In the data rows, 500 means zero.
Each row of this table is followed by its label. One hidden rule gives the labels. It looks at one to three of the table's principal directions, none of them among the few with the most spread.
[351. 522. 588. 477. 646. 719. 356. 541. 529. 427. 377. 519. 501. 541. 591.
 549. 332. 536. 540. 571. 731. 595. 362. 250. 503. 695. 419. 518. 435. 501.
 717. 397.] mm
[587. 587. 470. 528. 459. 517. 431. 458. 480. 434. 401. 512. 490. 440. 443.
 497. 518. 424. 511. 439. 483. 579. 533. 637. 489. 444. 436. 509. 445. 614.
 607. 541.] tm
[304. 429. 650. 552. 383. 464. 716. 528. 669. 618. 632. 682. 691. 551. 528.
 482. 539. 716. 542. 592. 491. 403. 457. 500. 474. 488. 580. 507. 546. 351.
 240. 542.] mm
[455. 724. 733. 361. 590. 688.  98. 621. 319. 385. 158. 457. 471. 510. 431.
 716. 282. 378. 336. 431. 686. 683. 348. 362. 460. 503.  53. 747. 220. 920.
 978. 466.] tm
[516. 646. 573. 309. 575. 600.  99. 500. 229. 452. 257. 280. 266. 551. 467.
 706. 408. 296. 294. 458. 576. 659. 448. 336. 442. 456. 121. 651. 287. 870.
 913. 490.] tm
[525. 497. 456. 458. 486. 504. 479. 491. 455. 463. 497. 391. 419. 477. 500.
 467. 461. 500. 456. 504. 403. 527. 476. 424. 496. 503. 484. 486. 516. 541.
 474. 459.] nz
[532. 675. 663. 438. 546. 711. 210. 605. 405. 273. 125. 477. 518. 386. 420.
 551. 272. 379. 471. 399. 565. 643. 327. 380. 484. 568. 234. 657. 288. 885.
 900. 416.] tm
[456. 572. 523. 474. 464. 503. 414. 431. 448. 569. 507. 517. 458. 577. 501.
 610. 560. 488. 429. 526. 565. 584. 559. 576. 447. 410. 342. 546. 429. 591.
 546. 596.] nz
[752. 447. 277. 433. 438. 241. 562. 417. 353. 533. 669. 293. 301. 486. 465.
 419. 732. 331. 421. 431. 210. 484. 713. 658. 477. 312. 562. 462. 576. 558.
 297. 595.] fp
[566. 551. 563. 375. 480. 431. 332. 525. 376. 467. 343. 390. 407. 493. 439.
 564. 587. 319. 384. 441. 416. 588. 518. 475. 456. 408. 342. 589. 365. 677.
 711. 522.] pz
[493. 328. 459. 562. 404. 405. 793. 532. 554. 607. 698. 493. 572. 457. 487.
 399. 456. 666. 542. 515. 305. 175. 463. 464. 557. 513. 791. 400. 709. 313.
 116. 436.] tm
[313. 513. 578. 597. 604. 576. 512. 485. 649. 593. 556. 705. 609. 628. 576.
 579. 504. 599. 589. 566. 859. 541. 503. 578. 519. 562. 470. 514. 470. 299.
 594. 586.] tm
[604. 539. 428. 477. 476. 395. 384. 399. 483. 458. 375. 403. 348. 487. 446.
 473. 700. 288. 487. 422. 471. 663. 606. 674. 479. 372. 422. 492. 395. 518.
 748. 625.] dd
[486. 416. 335. 608. 494. 406. 672. 372. 670. 564. 683. 548. 477. 544. 566.
 383. 681. 556. 609. 555. 533. 549. 627. 668. 526. 485. 690. 345. 612. 161.
 361. 587.] nz
[439. 483. 544. 501. 508. 543. 501. 520. 485. 573. 505. 551. 557. 529. 510.
 589. 461. 549. 484. 540. 554. 402. 472. 430. 509. 548. 545. 476. 532. 451.
 495. 441.] dd
[585. 543. 457. 359. 641. 511. 212. 503. 368. 371. 294. 241. 241. 506. 501.
 512. 503. 246. 416. 433. 542. 705. 481. 366. 498. 513. 317. 556. 354. 620.
 910. 479.] nz
[672. 464. 452. 435. 392. 371. 580. 514. 350. 514. 575. 441. 497. 437. 455.
 486. 601. 420. 443. 466. 197. 367. 594. 508. 452. 409. 578. 504. 562. 689.
 252. 482.] pz
[703. 418. 359. 467. 515. 284. 561. 493. 454. 485. 568. 378. 397. 465. 474.
 394. 702. 318. 501. 419. 328. 479. 644. 610. 518. 415. 623. 465. 549. 438.
 452. 547.] dd
[579. 451. 576. 393. 489. 405. 528. 637. 382. 476. 512. 412. 507. 459. 463.
 479. 469. 442. 425. 447. 312. 375. 464. 374. 487. 471. 489. 608. 498. 676.
 383. 451.] nz
[530. 521. 448. 475. 535. 477. 416. 442. 483. 480. 465. 444. 399. 525. 514.
 503. 587. 403. 491. 492. 537. 615. 558. 539. 486. 472. 445. 490. 450. 497.
 626. 549.] mm
[347. 517. 538. 612. 487. 609. 568. 441. 675. 511. 521. 668. 604. 530. 552.
 478. 470. 652. 612. 572. 666. 561. 466. 552. 499. 562. 525. 453. 505. 360.
 484. 539.] nz
[344. 512. 650. 569. 562. 711. 518. 598. 583. 476. 443. 663. 684. 488. 531.
 541. 256. 668. 583. 545. 685. 402. 326. 348. 532. 677. 515. 531. 507. 494.
 515. 391.] tm
[529. 561. 539. 473. 461. 427. 484. 506. 475. 505. 526. 537. 518. 524. 476.
 521. 584. 463. 455. 476. 478. 581. 567. 617. 453. 388. 371. 593. 432. 622.
 467. 601.] nz
[437. 413. 622. 506. 489. 381. 685. 608. 537. 632. 685. 655. 681. 566. 524.
 526. 567. 587. 512. 529. 501. 313. 533. 510. 490. 478. 583. 573. 554. 443.
 229. 544.] dd
[567. 381. 567. 369. 477. 222. 591. 567. 381. 640. 659. 471. 494. 585. 512.
 543. 777. 352. 416. 493. 336. 364. 654. 494. 433. 366. 532. 593. 500. 556.
 303. 594.] pz
[543. 488. 502. 413. 487. 419. 499. 555. 381. 519. 581. 352. 407. 513. 473.
 496. 441. 498. 386. 465. 375. 438. 480. 446. 493. 422. 408. 593. 507. 638.
 379. 513.] fp
[426. 559. 449. 545. 549. 561. 411. 367. 536. 590. 514. 611. 490. 613. 566.
 634. 625. 487. 522. 577. 738. 633. 613. 607. 476. 507. 462. 424. 469. 365.
 646. 569.] pz
[458. 375. 424. 518. 561. 599. 557. 489. 541. 464. 509. 408. 442. 468. 575.
 416. 389. 559. 578. 559. 483. 402. 403. 258. 549. 685. 707. 359. 617. 334.
 468. 342.] mm
[530. 512. 263. 568. 556. 560. 395. 260. 525. 517. 481. 439. 304. 547. 564.
 517. 640. 404. 570. 544. 651. 657. 634. 614. 509. 524. 565. 300. 522. 304.
 710. 548.] dd
[708. 351. 426. 394. 449. 137. 665. 563. 399. 558. 683. 347. 421. 487. 461.
 383. 770. 330. 429. 418. 158. 363. 663. 568. 483. 331. 632. 538. 572. 506.
 228. 573.] pz
[570. 488. 583. 462. 366. 472. 562. 555. 367. 554. 491. 566. 629. 431. 435.
 588. 507. 496. 452. 490. 280. 276. 510. 459. 456. 462. 574. 519. 540. 706.
 308. 425.] dd
[448. 500. 570. 561. 535. 583. 487. 504. 538. 539. 431. 657. 621. 511. 509.
 585. 495. 494. 578. 513. 658. 419. 492. 511. 511. 577. 567. 474. 489. 450.
 604. 478.] dd
[591. 630. 652. 396. 554. 455. 308. 626. 355. 449. 352. 538. 552. 506. 431.
 625. 537. 313. 399. 403. 546. 592. 533. 554. 454. 409. 243. 718. 315. 811.
 712. 560.] dd
[710. 524. 381. 482. 423. 414. 528. 489. 360. 476. 545. 420. 463. 413. 427.
 477. 526. 423. 451. 427. 266. 425. 587. 601. 494. 404. 541. 488. 560. 675.
 342. 488.] tm
[401. 402. 421. 601. 621. 614. 524. 416. 676. 483. 462. 556. 488. 524. 607.
 440. 525. 515. 679. 575. 714. 528. 477. 417. 555. 697. 716. 315. 560. 151.
 667. 439.] pz
[598. 576. 587. 339. 431. 485. 359. 602. 280. 411. 381. 310. 413. 427. 408.
 535. 373. 420. 319. 422. 259. 502. 416. 361. 451. 411. 276. 663. 404. 909.
 512. 447.] nz
[508. 350. 380. 490. 527. 347. 588. 435. 559. 558. 606. 351. 335. 543. 537.
 392. 649. 446. 521. 505. 448. 470. 559. 502. 534. 474. 648. 401. 572. 237.
 474. 549.] tm
[557. 495. 407. 527. 429. 519. 544. 445. 478. 481. 524. 442. 459. 440. 478.
 454. 460. 538. 504. 497. 376. 459. 499. 517. 506. 490. 566. 428. 568. 525.
 396. 465.] fp
[446. 305. 276. 695. 519. 513. 840. 409. 736. 535. 782. 518. 510. 477. 601.
 261. 430. 749. 709. 580. 500. 336. 479. 511. 607. 648. 901. 251. 786.  43.
 140. 447.] fp
[452. 410. 383. 593. 571. 575. 595. 444. 642. 458. 558. 483. 465. 483. 575.
 366. 436. 590. 635. 547. 576. 496. 454. 437. 563. 643. 685. 358. 608. 244.
 470. 443.] nz
[420. 475. 421. 537. 540. 529. 473. 368. 533. 584. 555. 471. 385. 590. 556.
 537. 548. 515. 526. 551. 653. 534. 543. 534. 505. 501. 503. 425. 512. 355.
 569. 569.] tm
[539. 473. 566. 384. 464. 500. 476. 578. 317. 521. 503. 413. 490. 479. 485.
 574. 421. 478. 397. 506. 328. 341. 453. 299. 462. 505. 480. 561. 515. 731.
 372. 403.] pz
[427. 518. 620. 546. 452. 574. 588. 569. 533. 553. 529. 713. 734. 494. 502.
 580. 442. 630. 531. 553. 530. 383. 466. 480. 485. 551. 556. 516. 536. 527.
 350. 442.] pz
[420. 628. 628. 450. 476. 691. 298. 501. 358. 497. 340. 485. 476. 506. 458.
 674. 285. 527. 404. 499. 587. 494. 379. 395. 462. 503. 256. 605. 386. 810.
 661. 469.] tm
[581. 560. 450. 533. 427. 451. 503. 443. 502. 487. 487. 538. 514. 465. 451.
 491. 594. 456. 503. 460. 441. 564. 585. 683. 482. 405. 481. 488. 481. 546.
 497. 567.] tm
[490. 518. 489. 526. 486. 473. 536. 474. 557. 491. 541. 543. 516. 513. 510.
 461. 556. 518. 526. 508. 515. 574. 540. 585. 485. 464. 474. 511. 486. 476.
 459. 567.] nz
[466. 535. 525. 537. 487. 494. 522. 460. 576. 506. 521. 636. 578. 533. 530.
 503. 623. 496. 559. 534. 575. 605. 577. 608. 457. 475. 475. 508. 459. 479.
 493. 583.] mm
[483. 583. 613. 458. 501. 622. 351. 551. 417. 428. 319. 478. 503. 459. 451.
 569. 346. 470. 453. 460. 529. 510. 388. 405. 485. 523. 345. 594. 397. 732.
 673. 453.] tm
[605. 594. 360. 495. 375. 486. 456. 390. 459. 446. 478. 417. 413. 438. 451.
 471. 554. 489. 433. 496. 319. 660. 569. 616. 469. 398. 445. 431. 506. 581.
 467. 506.] nz
[511. 523. 259. 642. 420. 533. 596. 302. 570. 596. 647. 524. 457. 509. 505.
 506. 520. 650. 527. 561. 515. 508. 596. 710. 541. 465. 642. 283. 654. 257.
 358. 515.] tm
[391. 416. 562. 481. 578. 487. 547. 544. 514. 608. 602. 540. 532. 598. 570.
 560. 504. 551. 501. 563. 620. 394. 488. 391. 510. 562. 550. 510. 535. 377.
 447. 491.] dd
[585. 419. 310. 580. 466. 380. 669. 403. 570. 551. 675. 493. 467. 493. 520.
 395. 646. 519. 568. 513. 411. 462. 630. 654. 528. 461. 708. 357. 640. 281.
 298. 542.] fp
[484. 585. 678. 335. 551. 473. 302. 621. 326. 514. 409. 448. 477. 570. 473.
 661. 482. 388. 328. 470. 536. 561. 476. 394. 443. 426. 211. 717. 335. 780.
 654. 524.] nz
[431. 464. 516. 474. 561. 587. 457. 498. 483. 521. 480. 500. 494. 534. 566.
 560. 467. 515. 510. 571. 573. 472. 463. 327. 497. 614. 549. 448. 522. 447.
 551. 407.] pz
[449. 454. 432. 497. 662. 463. 437. 462. 600. 469. 516. 415. 351. 589. 586.
 423. 588. 417. 551. 510. 696. 683. 533. 494. 531. 542. 470. 484. 456. 277.
 706. 577.] nz
[554. 550. 585. 449. 434. 492. 453. 549. 400. 488. 421. 523. 557. 458. 440.
 567. 502. 443. 443. 465. 397. 457. 499. 495. 459. 449. 433. 574. 447. 712.
 499. 484.] pz
[464. 497. 693. 417. 559. 594. 406. 662. 432. 417. 331. 491. 568. 457. 485.
 535. 339. 459. 482. 467. 511. 421. 341. 260. 497. 606. 426. 629. 415. 695.
 629. 391.] dd
[470. 674. 654. 520. 431. 655. 386. 555. 467. 438. 325. 639. 654. 438. 414.
 611. 331. 559. 460. 466. 549. 547. 406. 548. 474. 484. 307. 612. 388. 766.
 611. 478.] tm
[336. 506. 711. 496. 494. 418. 550. 578. 626. 571. 534. 667. 639. 600. 513.
 527. 599. 551. 501. 520. 641. 562. 498. 575. 461. 429. 372. 652. 390. 456.
 505. 644.] nz
[308. 437. 663. 601. 436. 492. 755. 584. 659. 654. 691. 760. 777. 558. 520.
 521. 438. 775. 561. 575. 582. 289. 440. 538. 513. 516. 602. 537. 588. 350.
 179. 529.] fp
[544. 612. 509. 370. 425. 659. 272. 461. 229. 472. 354. 351. 381. 459. 463.
 674. 346. 461. 331. 522. 358. 498. 438. 296. 431. 497. 324. 520. 447. 885.
 568. 372.] pz
[372. 342. 345. 648. 576. 547. 736. 436. 682. 612. 761. 539. 518. 562. 619.
 408. 415. 746. 632. 614. 638. 346. 472. 452. 599. 656. 802. 298. 735.  44.
 253. 436.] fp
[368. 484. 582. 529. 394. 682. 597. 535. 478. 574. 536. 591. 656. 469. 506.
 596. 255. 762. 477. 606. 430. 270. 349. 292. 502. 620. 602. 433. 622. 534.
 256. 312.] pz
[456. 432. 419. 518. 503. 520. 558. 432. 537. 554. 577. 489. 472. 531. 564.
 498. 538. 557. 530. 583. 498. 471. 521. 427. 506. 566. 639. 371. 593. 327.
 422. 443.] mm
[529. 559. 516. 400. 675. 375. 252. 503. 474. 467. 384. 384. 309. 618. 512.
 539. 691. 226. 432. 424. 718. 790. 597. 595. 490. 402. 244. 631. 291. 478.
 943. 668.] fp
[663. 421. 444. 424. 394. 409. 589. 563. 343. 463. 533. 300. 430. 375. 420.
 413. 418. 474. 422. 428. 122. 280. 455. 388. 510. 456. 604. 498. 598. 684.
 261. 396.] tm
[448. 604. 553. 475. 375. 639. 469. 502. 412. 522. 488. 549. 593. 471. 472.
 628. 342. 666. 393. 573. 397. 478. 431. 408. 456. 501. 413. 500. 523. 687.
 352. 389.] mm
[701. 540. 445. 440. 351. 390. 558. 529. 310. 489. 580. 409. 487. 405. 405.
 487. 493. 474. 386. 429. 157. 392. 564. 572. 456. 346. 468. 561. 550. 814.
 207. 499.] fp
[614. 464. 262. 574. 444. 390. 601. 318. 472. 624. 694. 485. 405. 535. 513.
 502. 687. 476. 525. 515. 442. 448. 707. 732. 501. 398. 647. 345. 629. 367.
 318. 595.] dd
[696. 375. 146. 592. 456. 350. 646. 283. 592. 476. 604. 392. 336. 432. 531.
 294. 794. 379. 637. 496. 317. 549. 708. 687. 533. 477. 845. 206. 668. 176.
 414. 528.] pz
[399. 573. 754. 448. 599. 553. 382. 663. 536. 435. 353. 633. 640. 538. 503.
 564. 453. 454. 499. 474. 696. 600. 413. 432. 476. 539. 295. 705. 320. 631.
 724. 525.] mm
[527. 494. 609. 379. 576. 383. 394. 587. 399. 514. 456. 434. 436. 565. 489.
 554. 594. 326. 419. 441. 530. 523. 533. 466. 467. 428. 349. 659. 377. 628.
 643. 580.] tm
[445. 528. 522. 516. 465. 625. 459. 459. 477. 490. 444. 499. 489. 482. 501.
 537. 382. 561. 507. 526. 521. 473. 431. 434. 489. 539. 462. 485. 492. 589.
 518. 466.] fp
Here are more rows. What is the label of each one?
[604. 626. 601. 350. 529. 417. 244. 565. 330. 413. 314. 365. 368. 504. 417.
 563. 552. 252. 355. 373. 478. 680. 521. 546. 445. 346. 159. 725. 269. 846.
 801. 608.] fp
[430. 596. 703. 430. 531. 590. 330. 590. 424. 465. 335. 540. 545. 522. 467.
 617. 394. 456. 437. 466. 619. 542. 405. 421. 462. 495. 256. 678. 333. 757.
 704. 517.] tm
[577. 589. 666. 365. 573. 530. 258. 666. 318. 409. 247. 430. 499. 457. 415.
 620. 400. 307. 383. 389. 506. 506. 414. 377. 494. 499. 293. 682. 333. 806.
 812. 430.] dd
[416. 627. 724. 417. 509. 732. 238. 569. 335. 471. 219. 555. 566. 486. 458.
 736. 303. 456. 418. 500. 616. 467. 355. 300. 451. 575. 281. 623. 342. 851.
 784. 395.] dd
[594. 614. 416. 504. 492. 568. 412. 480. 415. 402. 471. 393. 406. 439. 449.
 471. 338. 509. 447. 435. 455. 584. 468. 564. 510. 453. 349. 552. 476. 707.
 511. 508.] fp
[479. 570. 597. 539. 494. 553. 494. 562. 525. 495. 451. 654. 661. 484. 472.
 563. 449. 541. 516. 489. 578. 491. 477. 558. 500. 511. 459. 556. 467. 555.
 522. 490.] dd
[203. 415. 418. 838. 448. 935. 779. 332. 885. 547. 545. 910. 844. 440. 651.
 476. 286. 972. 848. 766. 743. 339. 352. 374. 585. 914. 999.  58. 795.   0.
 303. 222.] pz
[581. 557. 372. 486. 483. 538. 375. 379. 396. 503. 443. 408. 367. 493. 481.
 571. 535. 415. 452. 499. 480. 561. 569. 545. 488. 469. 471. 416. 499. 550.
 618. 489.] dd
[183. 445. 581. 694. 676. 766. 581. 466. 796. 561. 542. 831. 715. 617. 679.
 537. 396. 731. 754. 667. 999. 496. 411. 416. 553. 791. 660. 380. 553.  98.
 588. 460.] pz
[532. 322. 277. 577. 514. 361. 738. 394. 649. 510. 735. 392. 374. 506. 582.
 252. 630. 544. 627. 533. 403. 479. 582. 552. 545. 515. 763. 337. 671. 170.
 253. 556.] nz
[486. 377. 530. 575. 470. 257. 799. 579. 681. 585. 732. 619. 641. 529. 495.
 348. 650. 584. 576. 471. 451. 388. 568. 694. 536. 410. 655. 538. 583. 257.
 204. 634.] fp
[650. 640. 465. 391. 461. 373. 308. 460. 361. 444. 407. 370. 345. 504. 421.
 537. 655. 284. 360. 407. 408. 739. 623. 676. 435. 288. 225. 622. 340. 750.
 680. 643.] nz
[531. 577. 641. 490. 404. 518. 583. 624. 447. 464. 542. 666. 732. 441. 460.
 523. 422. 592. 478. 496. 365. 432. 479. 508. 440. 466. 429. 637. 490. 794.
 228. 479.] mm
[462. 594. 569. 438. 491. 736. 285. 514. 373. 430. 258. 459. 491. 440. 476.
 647. 297. 500. 424. 530. 507. 514. 358. 265. 485. 618. 407. 479. 442. 697.
 721. 310.] pz
[469. 271. 368. 642. 383. 498. 911. 467. 643. 590. 757. 566. 638. 416. 553.
 337. 441. 772. 653. 604. 273. 136. 460. 395. 566. 645. 999. 234. 835. 166.
   0. 330.] pz
[630. 533. 270. 533. 505. 450. 472. 353. 448. 486. 594. 351. 290. 501. 493.
 434. 545. 439. 491. 457. 471. 598. 614. 684. 513. 401. 462. 445. 534. 508.
 479. 605.] fp
[571. 415. 623. 371. 519. 340. 574. 713. 430. 470. 538. 454. 583. 472. 484.
 449. 540. 431. 433. 460. 298. 391. 476. 341. 489. 491. 532. 626. 502. 597.
 351. 433.] mm
[535. 599. 502. 471. 380. 692. 373. 464. 298. 501. 366. 451. 491. 412. 423.
 662. 280. 553. 397. 506. 371. 370. 410. 385. 479. 520. 445. 461. 521. 789.
 501. 348.] dd
[647. 646. 448. 368. 606. 451.  92. 446. 335. 395. 194. 256. 202. 514. 417.
 593. 612. 128. 361. 359. 597. 804. 565. 599. 492. 372. 186. 592. 254. 666.
 999. 593.] tm
[583. 349. 308. 536. 467. 385. 704. 433. 492. 595. 727. 424. 444. 495. 537.
 420. 585. 545. 534. 539. 332. 310. 593. 502. 534. 508. 784. 334. 710. 300.
 187. 458.] dd
[433. 481. 555. 509. 546. 670. 484. 556. 506. 451. 428. 532. 571. 462. 537.
 518. 325. 578. 545. 546. 545. 422. 372. 286. 524. 672. 574. 460. 537. 505.
 522. 342.] pz
[435. 401. 398. 589. 568. 594. 569. 414. 622. 499. 528. 523. 479. 506. 594.
 432. 494. 555. 646. 575. 610. 470. 483. 417. 543. 661. 716. 326. 601. 235.
 516. 429.] pz
[569. 481. 575. 397. 470. 382. 516. 618. 414. 476. 506. 425. 508. 473. 458.
 475. 518. 442. 410. 450. 320. 454. 489. 435. 479. 435. 449. 613. 474. 647.
 411. 487.] nz
[609. 554. 516. 414. 516. 524. 360. 555. 377. 393. 349. 409. 456. 431. 458.
 522. 465. 366. 441. 445. 404. 553. 477. 410. 483. 510. 423. 546. 434. 697.
 646. 422.] pz
[469. 504. 327. 637. 553. 758. 476. 386. 604. 410. 410. 500. 473. 421. 549.
 452. 310. 613. 636. 558. 617. 524. 405. 413. 582. 724. 692. 259. 617. 282.
 622. 321.] dd
[730. 566. 349. 432. 461. 408. 398. 458. 350. 379. 443. 263. 292. 408. 416.
 417. 524. 329. 413. 381. 277. 607. 564. 595. 492. 367. 394. 533. 461. 724.
 550. 538.] fp
[590. 344. 462. 383. 430. 292. 614. 518. 387. 580. 619. 341. 408. 501. 498.
 462. 663. 411. 421. 504. 197. 325. 573. 384. 471. 431. 645. 468. 586. 504.
 270. 474.] pz
[300. 630. 607. 581. 562. 753. 370. 490. 556. 537. 408. 660. 601. 565. 518.
 670. 270. 666. 509. 559. 845. 552. 376. 490. 526. 594. 345. 526. 436. 484.
 700. 474.] tm
[501. 433. 388. 598. 446. 420. 651. 399. 640. 561. 602. 573. 530. 505. 518.
 426. 665. 543. 589. 536. 480. 494. 601. 654. 522. 479. 696. 349. 597. 225.
 395. 546.] pz
[635. 290. 162. 550. 410. 307. 786. 343. 503. 591. 824. 277. 298. 471. 536.
 296. 619. 560. 537. 528. 189. 304. 625. 550. 547. 449. 857. 256. 785. 229.
  58. 500.] fp
[472. 579. 654. 320. 571. 610. 248. 618. 300. 413. 324. 347. 406. 507. 493.
 610. 316. 416. 346. 479. 501. 560. 359. 215. 455. 537. 220. 680. 349. 850.
 703. 415.] nz
[479. 671. 777. 439. 514. 578. 314. 676. 415. 430. 282. 629. 661. 480. 405.
 646. 364. 440. 419. 409. 613. 547. 401. 511. 464. 457. 192. 763. 286. 863.
 729. 526.] tm
[408. 660. 832. 517. 517. 587. 459. 734. 553. 409. 376. 756. 805. 472. 424.
 553. 301. 587. 502. 423. 660. 540. 355. 560. 482. 485. 220. 807. 317. 796.
 563. 558.] fp
[426. 413. 596. 539. 587. 455. 570. 605. 607. 539. 504. 561. 581. 529. 501.
 470. 469. 519. 559. 468. 640. 382. 432. 487. 569. 554. 582. 535. 505. 308.
 569. 508.] tm
